Some points, one per row:
 0.12  0.31 -1.07 -0.41 -0.37  0.07 -0.94 -0.15  0.51  0.58 -0.17 -1.20 -1.01 -0.44 -0.04  0.65
 1.40 -0.07  0.35 -0.24  0.23 -0.34  0.17  0.00  0.22 -0.40  0.44  0.84  0.56 -1.12 -2.36 -2.46
 0.25  0.19  0.18  0.47  0.25  1.71  2.11  1.57 -0.35 -1.22 -0.96  0.32  1.88  2.47  2.22  1.76
 0.93  1.68  2.27  2.13  0.46  0.18 -1.32 -0.47 -0.81 -0.64  0.09 -0.05  1.22  0.33 -0.57 -2.39
-0.77  0.07 -0.41 -0.84 -0.70 -0.66 -0.89 -0.47 -0.19 -0.31 -1.06 -1.31  0.11 -0.44 -0.18 -0.30
-0.53 -0.49  0.04 -0.79 -0.02  0.53  0.40 -0.24 -1.25 -0.94 -0.33  0.01  0.48 -0.32  0.60 -0.73
 0.17 -0.77  0.26 -0.65 -0.69 -0.66 -0.59 -0.87 -0.46 -0.17 -0.23 -1.10 -1.54  0.02 -0.38 -0.17
-0.05  0.86  1.14  0.86  0.86  0.72 -0.54 -0.93  0.69  0.92  1.30  0.01  0.44 -0.23  0.19 -0.45
-0.59 -0.22  1.24  0.30  1.27  0.44  1.18  2.12  1.17  0.48 -0.84  0.10  0.24  0.46 -0.89 -0.44
 0.43  0.00 -0.43 -0.59 -0.73 -0.46  0.31  0.18 -1.10 -2.47 -0.86 -1.26 -2.19 -2.11 -0.55  0.40
 0.48 -0.35  0.59 -0.74  0.27 -0.72  0.23 -0.69 -0.77 -0.81 -0.62 -0.73 -0.60  0.03 -0.21 -0.84
 0.09  0.26 -0.50  0.39  0.75  0.55 -1.21 -2.09 -2.51 -1.09 -1.48  0.09  0.47  2.64  1.28  0.00
 0.25 -0.99 -2.33 -1.19 -1.52 -2.48 -2.08 -0.75  0.39  0.26 -0.08 -0.49  0.13 -0.32  0.46 -0.50
 0.58  0.78 -0.03 -1.40 -1.18  0.35  0.45 -0.08 -0.39 -0.49 -0.57 -0.60  0.31  0.20 -1.13 -2.19
-0.53 -2.49 -2.10 -1.19 -0.36 -1.28 -0.07  0.99  1.22  0.93  0.71  0.74 -0.42 -1.06  0.79  1.06
-0.73  0.40  0.27 -0.04 -0.66  0.01 -0.40  0.39 -0.42  0.23 -0.11  1.05  1.56  2.06  2.66  0.30
 0.47  0.28  1.59  2.22  1.27 -0.40 -1.41 -1.07  0.34  1.77  2.61  2.33  1.80  0.54  0.04 -0.10
-0.42  0.30 -0.29  0.15 -0.21  1.03  1.58  2.29  2.08  0.62  0.21 -1.39 -0.57 -0.70 -0.56  0.26
 0.16 -0.40 -2.82 -2.02 -1.22 -0.38 -1.22  0.11  1.02  1.09  0.93  0.81  0.61 -0.37 -1.09  0.79
 0.32 -0.91 -0.28 -0.42  0.04 -0.92 -0.13  0.55  0.43 -0.32 -1.06 -0.86 -0.20  0.13  0.51 -0.34
 1.96  1.09 -0.48 -1.18 -0.99  0.39  1.85  2.23  2.05  1.84  0.53  0.08 -0.01  0.74  0.30  0.66
 0.30 -0.54  0.38  0.79  0.52 -1.18 -2.02 -2.30 -1.03 -1.59  0.12  0.33  2.26  1.28 -0.02 -1.30
-1.38 -0.63 -0.90 -0.64  0.19 -0.09  1.03  0.30 -0.48 -2.68 -2.04 -1.04 -0.45 -1.25  0.07  1.27
-1.03  0.21  0.43 -0.01 -0.54 -0.43 -0.44 -0.53  0.21  0.38 -1.04 -2.34 -1.00 -1.26 -2.36 -2.05
 0.04  0.11  1.12  0.32 -0.54 -2.87 -2.13 -1.42 -0.41 -1.19  0.09  0.94  1.36  0.94  0.65  0.57
-0.01 -1.01 -0.15  0.53  0.36 -0.38 -1.36 -0.85 -0.31 -0.02  0.60 -0.31  0.63 -0.69  0.10 -0.72
-0.30 -1.06 -1.01 -0.21 -0.05  0.47 -0.41  0.48 -0.58  0.32 -0.65  0.23 -0.55 -0.66 -0.56 -0.71
 0.06  0.27  0.29 -1.04 -0.36 -0.32  0.07 -0.97  0.06  0.37  0.55 -0.28 -1.23 -0.89 -0.37  0.00
 0.53  0.43 -0.22 -1.10 -1.08 -0.46 -0.01  0.50 -0.56  0.48 -0.71  0.25 -0.81  0.12 -0.65 -0.70
 0.48 -0.03 -0.17  0.66  0.27  0.94 -0.28  0.77 -0.11 -0.30 -0.15  0.84  0.93 -0.07 -1.58 -0.91
-0.49  0.49  0.70  0.56 -1.10 -2.29 -2.32 -0.89 -1.69  0.02  0.29  2.59  1.06  0.03 -1.37 -0.31
 0.72  0.79 -0.33 -0.95  0.75  0.88  1.36 -0.11  0.42 -0.19  0.28 -0.39  0.17  0.02  0.27 -0.34
 1.28 -0.54 -1.25 -0.92  0.28  1.96  2.28  2.34  1.92  0.54 -0.03 -0.20  0.77  0.29  0.95 -0.33
-0.23  0.84  0.26  0.81 -0.43  0.70 -0.19 -0.45 -0.22  0.75  0.89 -0.04 -1.38 -1.29  0.24  0.40
 1.00  0.56  0.27 -0.04  0.12  0.53  0.25  1.77  2.00  1.33 -0.45 -1.30 -1.01  0.30  1.87  2.40
 0.23 -0.11 -0.63  0.09 -0.37  0.42 -0.57  0.22 -0.11  1.18  1.35  2.27  2.10  0.48  0.22 -1.11
 0.29  1.53  2.11  1.36 -0.47 -1.48 -0.88  0.30  2.10  2.51  2.23  1.92  0.59 -0.07 -0.18  0.68
 0.25 -0.27  0.83  1.36  2.01  2.13  0.31  0.28 -1.07 -0.64 -0.73 -0.60  0.24  0.04  1.21  0.21
-0.64  0.14 -0.21  0.91  1.61  2.48  2.15  0.38  0.15 -1.14 -0.66 -0.75 -0.55  0.29  0.05  1.27
 0.29  1.08  0.51  1.44  1.77  1.45  0.48 -0.85 -0.03  0.19  0.46 -1.11 -0.39 -0.28  0.16 -0.82
-0.93  0.31  1.64  2.31  2.12  1.57  0.45 -0.06 -0.20  0.89  0.30  0.87 -0.18  0.77 -0.11 -0.24
-0.16  0.26 -0.18  0.06 -0.31  0.18  0.04  0.45 -0.47  0.54  0.83  0.67 -1.22 -1.74 -2.38 -0.83
-0.62  0.63 -0.75  0.27 -0.82  0.21 -0.75 -0.72 -0.72 -0.73 -0.79 -0.53  0.01 -0.30 -0.94 -1.27
 0.11  0.45  0.33  1.82  2.02  1.33 -0.40 -1.44 -0.95  0.28  1.85  2.47  2.05  1.88  0.51  0.16
Here are 24 more points, each followed by its number:
-0.48  0.03  0.54 -0.50  0.41 -0.73  0.19 -0.66  0.21 -0.62 -0.79 -0.75 -0.63 -0.75 -0.55 -0.19 0
 1.20  0.33  1.30  0.15  1.21  1.78  1.44  0.62 -0.75 -0.01  0.28  0.39 -1.01 -0.38 -0.20  0.18 1
 0.92  0.71  0.72 -0.50 -1.00  0.75  0.85  1.14 -0.16  0.31 -0.27  0.08 -0.31  0.23  0.28  0.48 2
-0.19  0.37  0.44 -0.32 -1.14 -0.97 -0.48 -0.01  0.61 -0.38  0.47 -0.80  0.21 -0.75  0.29 -0.73 3
 1.85  2.30  1.24 -0.58 -1.36 -1.02  0.24  2.03  2.24  2.16  1.82  0.57 -0.02 -0.15  0.82  0.30 4
-1.30 -2.26 -2.48 -0.88 -1.87 -0.12  0.30  2.35  1.11 -0.04 -1.23 -0.39 -0.11  1.20  0.39  1.39 5
 0.31  0.12 -1.18 -0.58 -0.78 -0.66  0.06  0.05  1.24  0.13 -0.39 -2.78 -2.17 -1.34 -0.33 -1.21 6
 2.13  1.81  0.57  0.03 -0.13  0.66  0.30  0.75 -0.28  0.67 -0.14 -0.34 -0.17  0.76  0.90 -0.04 7
-0.17  1.05  0.33  1.12  0.40  1.32  2.26  1.25  0.49 -0.83 -0.09  0.16  0.45 -1.03 -0.38 -0.40 8
-0.42 -0.24  0.70  0.84 -0.03 -1.46 -1.05  0.25  0.32 -0.03 -0.30 -0.64 -0.50 -0.49  0.37  0.25 9
-0.63 -0.62  0.24  0.28 -1.05 -2.01 -1.32 -1.47 -2.36 -2.02 -0.85  0.35  0.26  0.00 -0.56  0.13 10
 2.50  2.23  1.89  0.62 -0.08 -0.14  0.59  0.14  0.67 -0.29  0.76 -0.14 -0.48 -0.33  0.70  0.83 11
 0.79  0.56 -1.08 -1.85 -2.47 -0.97 -1.54 -0.06  0.24  2.65  1.30 -0.11 -1.22 -0.44  0.02  1.14 12
 0.65 -0.15 -1.51 -1.06  0.29  0.50  0.00 -0.41 -0.58 -0.62 -0.60  0.47  0.18 -1.01 -2.04 -1.17 13
 0.38  0.51  0.08 -0.36 -0.67 -0.65 -0.60  0.31  0.30 -1.13 -2.13 -1.03 -1.30 -2.13 -2.15 -0.71 14
-0.65 -0.76 -0.61  0.15 -0.07  1.28  0.32 -0.45 -2.68 -2.08 -1.39 -0.36 -1.10  0.16  1.02  1.30 15
 0.79  1.15  1.15  0.51  0.13  0.00  0.22  0.58  0.25  1.69  2.12  1.61 -0.49 -1.34 -0.94  0.46 16
-2.42 -1.15 -1.36 -2.47 -1.94 -0.79  0.38  0.20  0.02 -0.60  0.09 -0.45  0.46 -0.52  0.26 -0.07 17
 0.50 -0.68  0.17 -0.64  0.28 -0.62 -0.72 -0.72 -0.65 -0.89 -0.69  0.00 -0.34 -0.92 -1.48  0.00 18
-0.80 -0.60  0.11  0.09  1.31  0.19 -0.49 -2.74 -2.05 -1.27 -0.45 -1.20  0.08  1.09  1.41  0.94 19
-0.85 -1.61 -0.07  0.20  2.37  1.13 -0.10 -1.46 -0.34 -0.19  1.05  0.25  1.42  0.40  1.23  2.29 20
 0.43 -1.01  0.00  0.17  0.43 -1.12 -0.51 -0.31  0.27 -0.93 -0.04  0.57  0.54 -0.32 -1.17 -1.16 21
 0.28  0.76  0.40 -1.26 -2.05 -2.51 -0.88 -1.78 -0.08  0.21  2.77  0.98  0.00 -1.29 -0.26 -0.18 22
-2.16 -1.37 -0.41 -1.25  0.02  0.91  1.30  0.80  0.70  0.62 -0.39 -0.93  0.91  0.98  1.36 -0.12 23
Which three of these numbered points are nearest to each point below, looking only along the 2 directions in which the first points spread most? Their numbers follow each, nearest first.
-0.15 -2.02 -1.46  0.31  0.93  1.17  1.23  0.69  0.05  0.00  0.21  0.69  0.24  1.72  2.15  1.48 > 1 8 4
-2.38 -1.04 -1.60 -0.11  0.11  2.54  1.25 -0.12 -1.60 -0.46 -0.13  0.94  0.27  1.22  0.57  1.20 > 4 7 1
-1.17 -2.02 -1.10 -1.40 -2.29 -2.05 -0.62  0.47  0.13 -0.14 -0.78  0.12 -0.50  0.48 -0.38  0.30 > 14 17 12
-1.57 -1.20  0.12  0.34 -0.01 -0.45 -0.59 -0.71 -0.58  0.33  0.29 -1.20 -2.29 -1.16 -1.33 -2.60 > 18 12 13
 0.48  0.13  0.06  0.28  0.40  0.30  1.76  2.07  1.44 -0.43 -1.32 -1.00  0.52  1.78  2.28  2.44 > 8 1 23
 0.92  1.10 -0.03  0.39 -0.19  0.15 -0.42  0.21  0.12  0.44 -0.41  0.44  0.82  0.54 -1.19 -2.01 > 19 9 21
-1.87 -2.17 -0.85 -1.44  0.02  0.26  2.45  1.21 -0.04 -1.44 -0.50 -0.03  1.30  0.32  1.42  0.47 > 23 2 8
 0.04  0.16  0.33  0.25  1.85  1.99  1.32 -0.53 -1.41 -1.08  0.42  1.73  2.60  2.34  1.91  0.56 > 20 11 16
 0.02 -0.47  0.39 -0.39  0.16 -0.09  1.00  1.59  2.41  2.48  0.45  0.25 -1.26 -0.60 -0.68 -0.52 > 23 2 8
 1.44  2.40  2.46  1.68  0.61  0.02 -0.16  0.64  0.37  0.61 -0.12  0.93 -0.03 -0.32 -0.25  0.87 > 20 16 11
-0.36 -1.48 -1.08  0.31  1.93  2.46  2.04  1.93  0.48  0.04 -0.19  0.78  0.29  0.80 -0.30  0.68 > 8 1 23
 1.01  1.28  0.92  0.63  0.64 -0.44 -1.12  0.57  0.90  1.47  0.03  0.47 -0.12  0.17 -0.33  0.32 > 16 11 20
-0.09  0.76  0.85 -0.16 -1.48 -1.12  0.23  0.28 -0.04 -0.29 -0.50 -0.48 -0.48  0.29  0.42 -1.15 > 3 9 0
 0.16 -0.56 -0.81 -0.72 -0.55 -0.82 -0.56 -0.21 -0.38 -1.22 -1.57 -0.01 -0.28 -0.14 -0.30  0.42 > 12 13 0
-1.26 -0.56 -1.34  0.06  0.92  1.04  0.90  0.64  0.67 -0.30 -1.09  1.02  0.95  1.30 -0.17  0.39 > 4 7 1
 1.12  1.07  0.62  0.24  0.06  0.23  0.41  0.33  1.98  1.99  1.51 -0.37 -1.30 -1.01  0.36  2.00 > 8 1 23
-1.44 -2.73 -2.02 -0.57  0.33  0.16  0.07 -0.65  0.13 -0.43  0.42 -0.42  0.23 -0.16  1.04  1.52 > 15 0 3
-1.24 -1.05 -0.38 -0.15  0.69 -0.51  0.45 -0.54  0.30 -0.75  0.20 -0.63 -0.74 -0.69 -0.46 -0.86 > 0 13 3
 0.77 -0.07 -0.53 -0.15  0.59  0.72 -0.05 -1.70 -1.16  0.27  0.34 -0.04 -0.43 -0.56 -0.58 -0.47 > 9 21 3
-1.99 -1.57  0.30  0.97  1.06  1.02  0.66  0.15 -0.07  0.15  0.47  0.37  1.76  2.18  1.30 -0.37 > 20 11 16
-0.08  0.40 -0.28  0.56 -0.76  0.19 -0.92  0.18 -0.73 -0.76 -0.81 -0.58 -1.06 -0.38 -0.14 -0.24 > 0 3 13
 1.85  0.47 -0.03 -0.28  0.83  0.26  0.80 -0.39  0.78 -0.25 -0.33 -0.28  0.89  0.87  0.07 -1.46 > 11 16 7
